One turning vector, and how many steps it has turned
The counts run from 0 to 287.
[-0.98 -3.63  0.42  0.96  1.59  1.90  2.10 -0.08 -0.62  0.53  1.75 -0.09
 -3.33  0.46  0.10  3.79  1.35  0.34  1.56 -0.37 -0.73 -1.86  1.34  0.71
  0.02  2.25 -0.06 -0.73 -0.96 -0.33  1.45  2.49 -0.92  0.19  0.68  2.32
 -0.12 -0.12 -1.24 -1.45 -0.56 -1.10 -0.67  0.06  0.74  1.24 -1.13 -0.15
  2.44 -1.77  0.52  0.43  1.30 -1.32 -1.13  2.41 -3.53  1.74 -2.14 -1.89
  3.01 -0.63 -3.43  0.14  0.34  1.77 -0.93 -1.47  0.94 -1.39  1.27  1.09
  0.89 -2.58  0.80 -0.68  1.25  0.75 -0.36  1.11 -2.07  0.48 -2.21 -2.33
 -1.37  0.33 -0.32] -> 22
[ 2.06  0.70  4.22  1.00  1.70 -3.02 -0.93  0.76 -1.90 -0.07 -0.40 -0.07
  0.54 -1.55  2.61  2.35  0.03 -0.92 -1.14 -2.40 -1.37 -0.27 -1.09 -1.33
 -0.59 -2.72 -0.95  1.10 -0.37 -0.38  1.83 -2.75 -1.57 -0.03  1.15 -2.16
 -3.65  0.53  0.30  0.07 -1.17  0.41 -0.83 -0.34  0.97  2.54 -1.28  0.71
 -1.57 -2.01  0.50  1.76  0.16  1.10  0.98 -0.71  0.11  1.63 -0.52 -1.27
  1.87  1.27  0.52 -0.42  0.43  1.13 -2.57  1.30 -1.06 -0.85  0.24 -2.62
 -1.33 -1.08  1.89 -2.02 -0.08  2.09  0.39 -0.18  1.83 -3.70 -0.48  0.36
 -2.18  1.39 -0.73] -> 13
[-2.95 -0.12 -2.64 -1.30 -2.37  0.99  0.18 -1.68  0.57 -0.67  0.39 -0.89
 -0.41  0.38 -1.08  0.00  0.40 -1.10 -0.63  0.00 -0.91  1.33  1.00  2.22
  0.80  3.01  0.27 -1.92  1.89 -0.28 -1.56  3.40  0.60 -1.93  0.75  3.87
  2.40  0.75 -0.65 -1.82  0.28 -1.05  2.59  1.07 -1.86 -2.82 -0.31 -0.98
  1.94 -0.86  0.50  0.46 -1.49 -2.40 -0.56  0.55 -1.09 -1.69  1.98  3.44
 -2.77 -1.78 -1.98  2.92  0.34 -0.87  1.53  0.52  0.11 -0.76  1.27  1.75
  0.81 -1.12 -1.97  1.77  0.34 -1.74  0.38 -0.14 -0.69  0.72  1.09 -0.98
  1.52 -0.88  0.41] -> 229
[-1.07  2.61  0.59 -0.90 -1.29 -0.66 -2.79  0.14  0.61  0.14 -1.76  1.80
  4.02 -1.19 -1.45 -0.78 -0.70  0.03 -1.55  0.75 -1.87  2.51 -1.18  0.12
 -1.32 -0.14  0.07  0.38  2.44 -0.21 -0.58 -0.70  1.72 -0.84  1.50  2.63
  0.53  0.31 -0.56  0.08  0.10  2.19  1.61 -1.60 -1.29 -3.53 -2.20 -0.68
 -1.03 -1.12 -0.52 -0.48 -0.84 -3.24 -0.55 -1.32  1.55 -1.18  1.14  2.44
 -3.86  0.83  1.39  1.74  1.09 -2.67  1.94  0.92 -2.71  2.17  0.13 -0.28
  0.01 -1.27 -2.62  0.61  0.92 -1.37 -0.73 -0.64  0.45 -0.84  1.15  1.20
 -0.15 -0.18 -1.28] -> 235
[ 0.69 -0.71  1.24  1.20 -0.48 -0.99 -0.92  0.76 -1.04 -1.78 -1.44  1.31
  2.14 -1.04  0.97 -0.89  0.72  1.44  0.23  3.78  0.94  0.58  1.84 -0.62
 -0.41 -0.54  1.56 -1.40 -0.93  2.50 -0.91  1.96  0.19  1.22  1.48 -1.48
 -2.21  1.74 -2.08  1.02  0.48  0.83 -1.17 -1.84 -0.13 -0.76  1.04  1.36
 -0.78  0.97 -2.99 -1.23 -1.85  0.40 -0.63 -2.54  2.22 -0.93  1.72  1.40
 -2.21  0.86  4.09  0.78  1.95 -0.60  1.09  1.90 -0.35  2.68 -0.45 -1.99
  3.71 -0.13 -1.18  2.66 -0.69  0.17  1.39 -1.16  0.37  1.77  1.63  0.88
  2.04 -1.71  0.32] -> 72
[-1.42 -1.53  1.50 -0.06 -1.08 -1.70  1.52 -0.48  0.61 -0.98 -1.54  0.31
 -0.84 -0.99 -0.90  2.66  1.65  0.13  0.81  1.57 -0.13 -2.24  1.77 -1.65
  0.55  0.34  2.07 -0.40  1.71  0.49  1.64  0.64 -0.99  2.24  1.03  0.40
 -2.35 -0.37 -1.02 -1.96 -2.27 -1.75 -0.77 -1.69 -0.46 -0.65 -3.04  1.13
  2.70 -1.08  0.51  0.19 -0.23 -1.30  0.51  3.00  0.52  0.08 -2.84 -1.55
  1.41 -1.13 -0.61  1.97  0.72  2.31 -0.35 -0.11 -1.44 -1.83  1.52 -1.72
 -0.01 -4.44  0.55  1.54 -1.92  1.09 -0.57  1.16 -3.48  0.11 -1.27  0.26
 -2.77  1.57  1.18] -> 150
[ 2.07 -0.40  0.04  0.68 -0.11 -1.67 -0.80 -0.15 -1.11 -2.33 -0.65 -0.20
  1.53  0.12  2.12 -0.98 -0.15  0.38 -0.19  1.38  0.70  0.92  1.70  0.05
  0.51 -0.55  0.32 -1.26 -0.86  2.46 -1.36  1.75 -1.03 -0.16  1.36 -1.93
 -2.54  3.11 -0.91  0.83 -0.38 -0.73  0.04 -0.93 -0.26  0.11  4.19  1.82
 -1.08  0.34 -2.18 -0.11 -2.00  1.82  0.15 -2.42  1.49 -1.06  2.84  3.15
 -1.35  1.00  2.75  1.00  1.94 -0.12 -0.12  2.22  0.52  1.27 -1.19 -0.82
  2.45  1.70 -0.12  2.44 -1.41  0.37  2.37 -1.81  2.18  0.66  2.32  0.48
  3.18 -1.17 -0.12] -> 75
[ 0.83 -0.89 -0.16  0.85  3.03 -1.16 -0.53  2.14  0.60  0.34 -0.78  2.04
  0.74  1.53  0.00  1.23 -1.27  0.96 -0.19 -0.81  1.85 -0.34  1.34 -0.57
  0.68  0.41 -2.07 -1.33 -0.44  2.55  0.30 -0.46 -0.68  0.58  1.53 -1.46
 -4.65  0.75 -0.63  1.25 -1.56  0.44 -1.29 -3.44  1.56  3.00  3.97  2.28
 -0.64  0.09 -1.90 -0.88 -0.44  1.42  1.27 -0.36  1.22  1.71 -0.72  0.53
  1.15  1.68  1.85 -1.57  2.40  1.55 -0.43  0.53 -0.02  2.69 -0.46 -1.68
  0.72 -0.96 -0.28  1.53 -1.00  2.84  1.01  1.07  0.88  1.31  0.15  1.13
 -1.47  0.61 -0.35] -> 177
[ 0.45 -0.30 -2.31  0.16  2.55 -0.77 -0.35  0.76 -0.75  0.50  2.84 -0.75
 -2.89  2.06  0.54  0.14 -1.96 -0.48 -0.18 -4.89  2.42  0.73  0.45  2.30
  1.91  0.40 -3.84 -2.20 -0.46  1.19  0.22  0.31 -1.27 -1.74 -0.91 -1.03
 -2.61 -1.10  0.33  0.28  0.60  0.42  0.22 -0.22  0.90  4.50  4.10  0.13
 -0.10  0.30 -0.09 -0.41 -0.68  3.09  1.71 -0.65 -1.68  2.24  1.12  0.93
  0.33  1.01 -0.99 -0.75 -1.01  1.49 -1.12 -0.46  2.40  0.85  0.77 -0.17
 -0.65  0.72  0.05  0.88 -1.33  2.10  1.38  0.63  1.98 -0.42 -0.25  0.13
 -0.52 -0.14  0.20] -> 182
[ 0.68  0.01  1.55  0.62  3.65 -1.71 -0.96  1.26 -1.29  0.67  1.61 -0.50
 -1.47  0.56  2.00  2.72 -1.36 -1.62 -0.92 -5.03 -1.01  0.59 -1.53  0.67
 -0.25 -0.02 -2.90  0.12 -0.23 -1.04  1.46 -1.75 -2.14 -1.52  1.55 -0.71
 -2.10  0.78  0.28 -0.12 -1.53  0.00  0.34  0.64  1.50  3.34  1.21 -0.03
 -1.36 -2.21  0.64  1.54  0.29  0.89  0.81 -0.19 -1.72  2.09  0.21 -0.73
  2.60  1.72 -1.55 -0.24 -0.05  1.15 -2.06  0.67  0.30 -0.91  0.47 -0.49
 -1.77 -0.70  0.37 -2.43  0.69  2.76  0.17  0.50  2.23 -3.75 -1.14 -0.63
 -1.75  1.01 -2.04] -> 160
[ 1.22 -1.85  0.88  0.58 -0.04  0.04  2.51 -1.50 -0.79 -1.46  0.80 -1.94
 -2.96 -0.61 -0.58  2.92  1.81  0.53  2.12  0.54 -0.15 -1.35  1.43 -0.19
  0.15 -0.62  1.43  0.26 -0.36 -0.28  1.58  0.96 -2.29  0.81 -0.78 -0.54
 -0.97 -0.56  1.28 -2.20 -0.05 -1.63 -0.48  0.41 -0.75  0.31 -2.41 -0.58
  2.77  0.30  0.99  0.62  2.09  0.45 -1.44  2.49 -3.69  0.36 -1.98 -2.13
  2.32 -1.17 -2.85  0.88 -1.19  2.78 -1.37 -2.30  0.85 -2.09  1.23  0.85
 -0.39 -0.99  3.35 -0.21 -1.55 -0.81  0.03 -0.07 -1.70 -1.43 -0.39 -1.24
 -0.18  0.62  1.02] -> 145
[ 1.43 -0.35 -3.51 -0.63 -2.05  1.33  1.19 -1.90  1.14 -1.95 -0.94 -1.12
 -0.73  0.53 -2.46  0.05  0.52  1.41  1.49  2.05 -0.17 -0.72  2.41  1.12
  1.64  0.91  0.27 -0.05  1.84  0.61 -0.77  0.25  0.90 -0.84 -1.37  2.23
  0.66 -0.40  1.32 -1.47  0.20 -1.38  1.28 -0.15 -2.15 -3.23 -0.69 -0.69
  2.97  1.23  0.59 -0.20  1.45 -1.18 -2.03  2.38 -2.15 -1.15 -0.85  2.30
 -1.43 -1.89 -2.54  0.75 -0.18  1.36  0.57 -2.55  0.45 -0.21  0.60  3.17
 -0.35 -0.03  2.33  1.60 -0.42 -3.52  0.40 -1.11 -1.91  1.32  1.32  0.02
  0.69  0.44  2.41] -> 249
[-1.65 -1.19  0.14 -0.12  1.37 -2.09 -1.00  1.53 -0.09  0.73  0.49  1.59
  0.33  0.74  2.97 -0.67 -0.96 -0.09 -0.42 -1.06  1.18  0.88 -1.14  0.56
  0.73  0.74 -2.29 -1.52 -0.22  2.61 -0.80  0.00  1.55 -0.88  0.64 -1.34
 -1.96  1.55 -3.86  1.08 -0.94  1.05 -0.38 -1.28  1.30  2.15  3.42  2.52
 -0.88  1.28 -1.76 -0.09 -2.52 -0.33  1.83 -2.16  3.07  2.25  0.60  1.44
 -0.09  1.29  2.42 -0.82  2.75  0.88 -0.42  2.02  0.17  1.80 -0.77 -2.18
  1.08 -0.65 -2.68  1.95  0.74  3.08  0.52  0.32  1.36  1.50 -0.53  0.71
  0.01 -0.54 -0.17] -> 53
[-1.04 -1.15 -1.23 -0.71 -0.09 -1.36  2.29 -2.08  1.51 -1.57  0.07 -1.52
 -2.63  0.62 -3.01  2.37 -0.01 -0.13  2.88  0.55  0.65 -0.56  1.10  0.03
  1.08  0.87  1.10  0.14  1.63  0.03  1.15  0.04 -1.94  1.37 -0.24  0.52
 -0.68 -0.80  1.61 -2.77 -1.31 -1.70 -0.17 -0.35 -1.11 -1.71 -0.79  0.07
  3.22  0.56  1.11  0.52  1.99 -0.05 -0.53  2.94 -1.71  0.02 -2.04 -1.71
  1.40 -0.76 -2.91  2.47 -1.44  3.14  0.05 -1.97  0.38 -2.39  1.47  0.83
 -0.83 -2.28  1.89  1.63 -3.11  0.82 -1.27  0.84 -2.92 -0.52 -0.66 -0.67
  0.36  1.57 -0.24] -> 2
[-2.52  1.33  0.03 -0.87 -2.86  0.74 -1.25 -1.41 -0.98 -0.25  0.91 -1.21
 -0.22 -2.01 -0.63 -0.64  0.94 -1.13 -1.34 -0.21 -1.11  1.54  0.50  2.10
 -0.29 -0.04  0.67 -1.96  1.59 -1.24 -0.66  2.78  0.75 -1.89 -0.22  3.24
  2.13 -1.36 -0.54 -1.31  2.37  1.23  2.55  0.83 -2.05 -1.77 -3.44 -2.30
  0.73 -1.20  0.60  0.14 -1.63 -1.93 -0.60 -0.93 -0.98 -1.36  1.87  2.03
 -4.28 -1.63 -1.25  3.24 -0.98 -2.50  1.39  0.86 -0.16 -0.77  1.74  0.18
  0.82 -1.18 -2.27  0.50  0.27 -2.31 -0.19 -0.26 -0.78 -0.43  0.93 -0.25
  0.80 -1.67  0.36] -> 86
[ 2.01 -0.26  0.79  0.94  0.05 -1.82 -0.80  0.37 -0.74 -2.67 -1.39  0.54
  2.01  0.28  1.87 -0.83  0.19  0.73 -0.40  1.93  0.78  0.54  1.58 -0.26
  0.07 -0.29  0.82 -1.19 -0.33  2.37 -1.31  1.22 -0.39  0.48  1.37 -2.31
 -2.21  2.95 -1.23  0.80 -0.22 -0.17 -0.63 -0.88 -0.12 -0.22  3.01  1.79
 -1.31  0.83 -2.90 -0.54 -1.84  1.50  0.02 -2.40  2.28 -1.19  2.30  2.69
 -1.61  0.99  3.32  0.58  2.51 -0.79  0.26  2.40  0.07  1.87 -1.10 -1.27
  2.93  1.30 -0.60  2.70 -1.13  0.45  2.24 -1.10  1.82  1.04  2.23  0.43
  2.98 -1.25  0.30] -> 74
[ 1.84 -0.10 -1.19  0.41  0.32 -1.98 -0.66 -0.58 -0.63 -2.55  0.06 -1.37
  0.34  0.82  2.11 -0.61 -0.67 -0.62 -0.51 -0.39  0.79  1.30  1.88  1.66
  1.22  0.23 -0.22 -1.38  0.14  1.80 -1.81  1.93 -1.40 -1.63  1.28 -1.62
 -1.66  3.01 -0.35 -0.03 -0.32 -1.71  0.64  0.72 -0.57  0.45  4.67  0.93
 -0.75  0.23 -1.55  0.28 -2.03  2.46  0.84 -1.90  0.46 -1.52  3.48  4.05
 -1.08  0.33  0.98  1.02  1.20 -0.07 -0.63  2.16  1.56  0.11 -0.64  0.18
  2.47  1.83  0.35  2.09 -1.61 -0.01  2.29 -1.55  2.99  0.27  2.46  0.21
  3.48 -0.91  0.28] -> 77
[ 4.18 -0.20  1.43  1.02  1.83 -1.68  1.33 -0.72 -0.82 -1.96  0.79 -2.33
 -1.53 -0.30  0.72  2.18 -0.17 -0.18  1.70 -1.17 -0.40 -0.27 -0.36  0.09
 -0.62 -2.36  0.03  1.45 -1.08 -0.35  1.37 -2.36 -2.46 -0.20 -0.76 -2.34
 -0.98  0.41  2.31 -0.96 -0.34 -0.05 -1.33  0.85  0.01  0.45 -0.84 -0.79
 -0.31  0.39  0.76  1.13  3.09  2.16 -1.65  0.59 -3.43  0.66 -0.69 -2.23
  2.35  0.81 -1.95  0.04 -1.38  2.17 -2.45 -1.93  1.04 -1.23  0.37  1.27
 -1.17  1.02  4.48 -1.41 -1.34 -0.32 -0.49 -1.50  1.04 -3.46  0.14 -0.79
  1.05  0.66 -0.84] -> 141
[ 0.40  2.10  2.37 -0.28  0.39 -4.09 -0.64 -0.13  1.89 -0.48 -1.73  0.77
  2.94 -0.60 -1.57  0.42 -1.71 -0.24  1.04  0.12 -0.60  1.67 -3.01 -1.56
 -1.68 -2.11 -0.16  1.88  1.16  0.18  0.67 -4.61  0.01  1.08  1.35 -1.41
 -0.98  0.84  0.47 -0.73 -2.24  1.84 -0.47 -1.78  0.31 -2.51 -1.57  1.03
 -1.29  1.06  0.12  1.15  1.71 -1.69 -0.31 -0.89  2.08  0.32 -1.29 -1.75
 -0.07  1.97  0.98  1.08  0.37  1.52  0.08 -0.63 -2.37 -0.27 -0.84 -1.35
 -1.96 -1.67  0.27  0.68 -1.28  2.01 -2.16 -0.02  0.16 -3.37 -0.41  1.73
 -0.40  1.77 -3.07] -> 134
[-0.17 -0.58 -1.96  0.10  1.86 -0.33 -0.10  0.54 -0.76  0.82  3.17 -1.37
 -3.50  1.91  0.01  0.01 -1.13 -0.40  0.02 -5.14  2.35  0.84  0.81  2.58
  1.92 -0.03 -3.33 -2.60 -0.56  1.17  0.45  0.66 -0.62 -2.02 -1.33 -0.72
 -2.08 -1.95  0.31  0.11  1.22  0.27  0.51  0.35  0.97  4.33  3.18 -0.49
  0.21  0.54  0.43 -0.22 -0.83  2.87  1.60 -0.79 -2.30  2.71  0.91  0.41
  0.33  0.46 -1.71 -0.39 -1.23  1.65 -1.28 -0.60  2.54  0.56  1.26 -0.21
 -0.36  0.72 -0.32  0.35 -1.40  2.06  1.09  0.72  1.71 -0.15 -0.23 -0.04
 -0.16 -0.70  0.52] -> 183
[ 1.06 -0.40 -1.39  0.26  3.38 -1.46 -0.69  1.79  0.11 -0.15  0.64  0.74
 -0.47  2.18  0.49  1.06 -1.92  0.43 -0.62 -3.01  2.21  0.31  1.17  0.28
  1.38  0.08 -3.07 -1.73 -0.72  2.25  0.45 -0.71 -0.88 -0.22  0.46 -1.69
 -4.25  0.20 -0.25  1.42 -1.17  0.00 -0.70 -2.01  0.98  3.93  4.85  1.74
 -0.67  0.14 -1.55 -0.43 -0.60  2.68  2.19 -0.70  0.54  2.30  0.13  0.58
  1.19  1.68  0.81 -1.11  1.05  1.73 -1.13  0.16  1.07  1.93 -0.20 -1.30
  0.27 -0.19 -0.01  0.95 -1.08  2.94  1.38  0.54  2.18  0.01  0.03  0.94
 -1.01  0.17 -0.52] -> 179
[-0.69  1.54 -1.88 -1.32 -3.31 -1.73 -0.70 -1.46  2.15 -0.97 -2.79  0.81
  2.21 -0.67 -2.65 -0.46 -0.08  0.42  0.20  1.88 -0.44 -0.08 -0.10 -0.52
  1.82 -0.31 -0.09 -0.02  3.82  1.04 -0.43 -2.10  1.79  0.26 -0.20  1.24
 -0.17 -0.52  0.03 -0.82 -1.08 -0.17  1.27 -2.20 -1.92 -3.54 -1.90  0.30
  1.60  1.52  0.80 -0.18 -0.78 -2.64  0.69  1.60  2.56 -0.95 -1.62  2.14
 -2.29 -1.12  0.32  1.51  0.61  1.63  1.12 -0.56 -2.45 -0.47  0.66 -0.67
 -2.12 -2.57 -0.30  2.54 -0.98 -1.41 -0.23 -0.26 -2.12  0.81  0.61  2.13
 -1.13  1.60  1.62] -> 254
[-3.18  0.39 -1.12 -0.44 -0.78  1.09 -0.14 -0.88 -0.06 -0.36  2.07 -1.25
 -1.86 -0.36 -2.57 -1.05 -0.37 -0.17  0.85 -0.48  1.95  2.22  0.77  1.98
 -0.42  0.40  0.55 -3.30 -0.48 -0.02 -0.77  3.73 -0.42 -0.07 -0.29  1.54
  1.29 -2.19  0.03 -1.39  2.82  1.74  0.70  0.01 -0.96 -0.89 -0.64 -1.24
  1.04  0.76 -0.58 -1.30 -0.77  0.28 -0.69 -1.47 -1.73 -0.39  1.74 -0.29
 -3.63  0.04  0.00  3.03 -2.47 -1.92  1.77 -0.54  0.59  0.63  1.99 -0.17
  2.52 -0.18 -3.01  2.78 -2.75 -0.04 -0.82  1.00 -0.85  0.55  0.67 -0.11
  2.75 -2.27 -1.10] -> 209
[-2.64  0.21 -0.82 -1.36 -1.98 -1.88  0.82 -1.74  2.53 -0.44 -1.01  0.58
  0.17  0.07 -2.69  0.74 -0.65 -0.56  2.05  1.38 -0.84  0.50 -1.91 -0.23
  0.23  0.84  0.06  1.34  2.23  0.40 -0.32 -1.87  1.58  0.74  0.10  1.65
  1.47  0.37 -0.82 -2.27 -1.69  0.24  0.49 -0.58 -1.17 -3.95 -2.46  0.70
  2.01  1.42  0.94  0.90  0.91 -3.90 -0.94  1.61  1.16  0.17 -2.59 -1.10
 -0.13 -0.37 -1.70  1.92  0.24  2.20  0.64 -1.13 -1.86 -1.52  0.78  0.07
 -1.44 -3.11 -0.91  1.97 -1.07  0.46 -2.65  0.53 -3.10 -0.44 -1.07  0.35
 -0.48  1.55 -1.10] -> 129
[ 4.05  0.40  0.79  1.10  0.50  0.05 -1.58  0.83 -0.92 -1.42 -2.37  1.48
  3.75 -0.80  2.30 -0.25  0.38  0.82 -0.72  2.22 -2.48  0.69  0.04 -0.05
 -1.04  0.31 -0.38  1.80  0.15  0.73 -1.17 -0.55  0.97 -0.99  1.63  0.25
 -0.22  3.76 -1.21  1.53 -0.36  0.55  0.75 -0.49 -0.30 -2.57  0.65  0.45
 -2.19 -0.70 -1.68  0.41  0.27 -1.67 -1.76 -1.37  0.61 -1.66  1.44  3.26
 -1.06  0.89  2.10 -0.38  3.31 -1.59  0.38  1.14 -1.29  2.22 -1.75  1.30
  1.35  1.29  0.88 -0.28  3.03 -2.21  1.04 -2.38  2.86 -0.20  1.74 -0.10
  1.60 -0.24 -0.90] -> 95
[-1.55 -0.67 -1.72 -0.08  1.09  0.65  0.42  0.30 -0.90  1.13  3.33 -1.47
 -4.25  0.59  0.17  0.18 -0.50 -0.22  0.12 -4.77  2.22  0.34  0.57  2.51
  1.89 -0.13 -2.81 -3.17 -0.90  0.24  0.73  1.29  0.03 -2.04 -2.17  0.41
 -0.74 -3.03 -0.33 -0.29  2.34  1.04  0.62  0.68  0.13  3.70  0.73 -1.04
  1.00  0.20  1.00 -0.72 -1.35  2.17  1.18 -0.46 -2.85  2.57  0.55 -0.07
 -0.49 -0.66 -1.89 -0.23 -2.78  0.82 -1.14 -0.61  2.41  0.10  1.70 -0.23
 -0.02  0.20 -0.82  0.41 -1.24  1.02  0.84  0.95  0.48  0.09 -0.84 -0.35
 -0.80 -1.20  0.90] -> 185
[ 1.29  0.34 -1.69  0.10  0.31 -1.42 -0.30 -1.25 -0.69 -2.57  0.47 -1.98
 -0.16  1.29  2.11 -0.50 -0.73 -1.05 -0.76 -1.15  0.21  1.42  1.27  2.00
  1.37  0.76 -0.76 -1.70  0.04  1.45 -1.75  2.02 -1.28 -2.20  1.01 -0.96
 -1.38  2.39  0.39 -0.11 -0.03 -1.73  0.97  1.20 -0.63  0.07  4.48  0.82
 -0.64  0.16 -0.81  0.39 -1.57  2.53  0.57 -1.65 -0.05 -1.34  3.81  4.25
 -1.43  0.30  0.12  1.76  0.48 -0.03 -0.42  1.52  1.83  0.13 -0.44  1.04
  1.46  2.04  0.60  2.07 -1.21  0.21  2.54 -1.64  2.88 -0.12  1.97  0.00
  3.72 -1.19  0.33] -> 78
[ 4.05  0.90  2.21  1.04  1.99 -2.43  0.08  0.01 -0.90 -1.84  0.28 -1.67
 -0.28 -0.39  0.41  1.46 -1.01 -0.13  1.31 -1.53 -0.49  0.99 -1.65 -0.74
 -1.58 -2.52 -0.84  2.05 -0.99 -0.01  1.07 -3.83 -2.13 -0.02 -0.11 -2.92
 -1.41  0.83  2.48 -0.11 -1.22  0.70 -0.63  0.39  0.71  0.36 -0.20  0.08
 -1.35  0.50  0.04  1.08  3.45  1.37 -1.47 -0.66 -1.85  0.44 -0.49 -2.15
  2.06  1.95 -0.59 -0.45 -1.17  1.87 -1.91 -1.40 -0.32 -0.54 -0.94  0.16
 -1.50  0.67  3.85 -1.69 -1.17  0.51 -0.82 -1.17  2.12 -4.15  0.28  0.13
  0.93  1.10 -2.24] -> 139
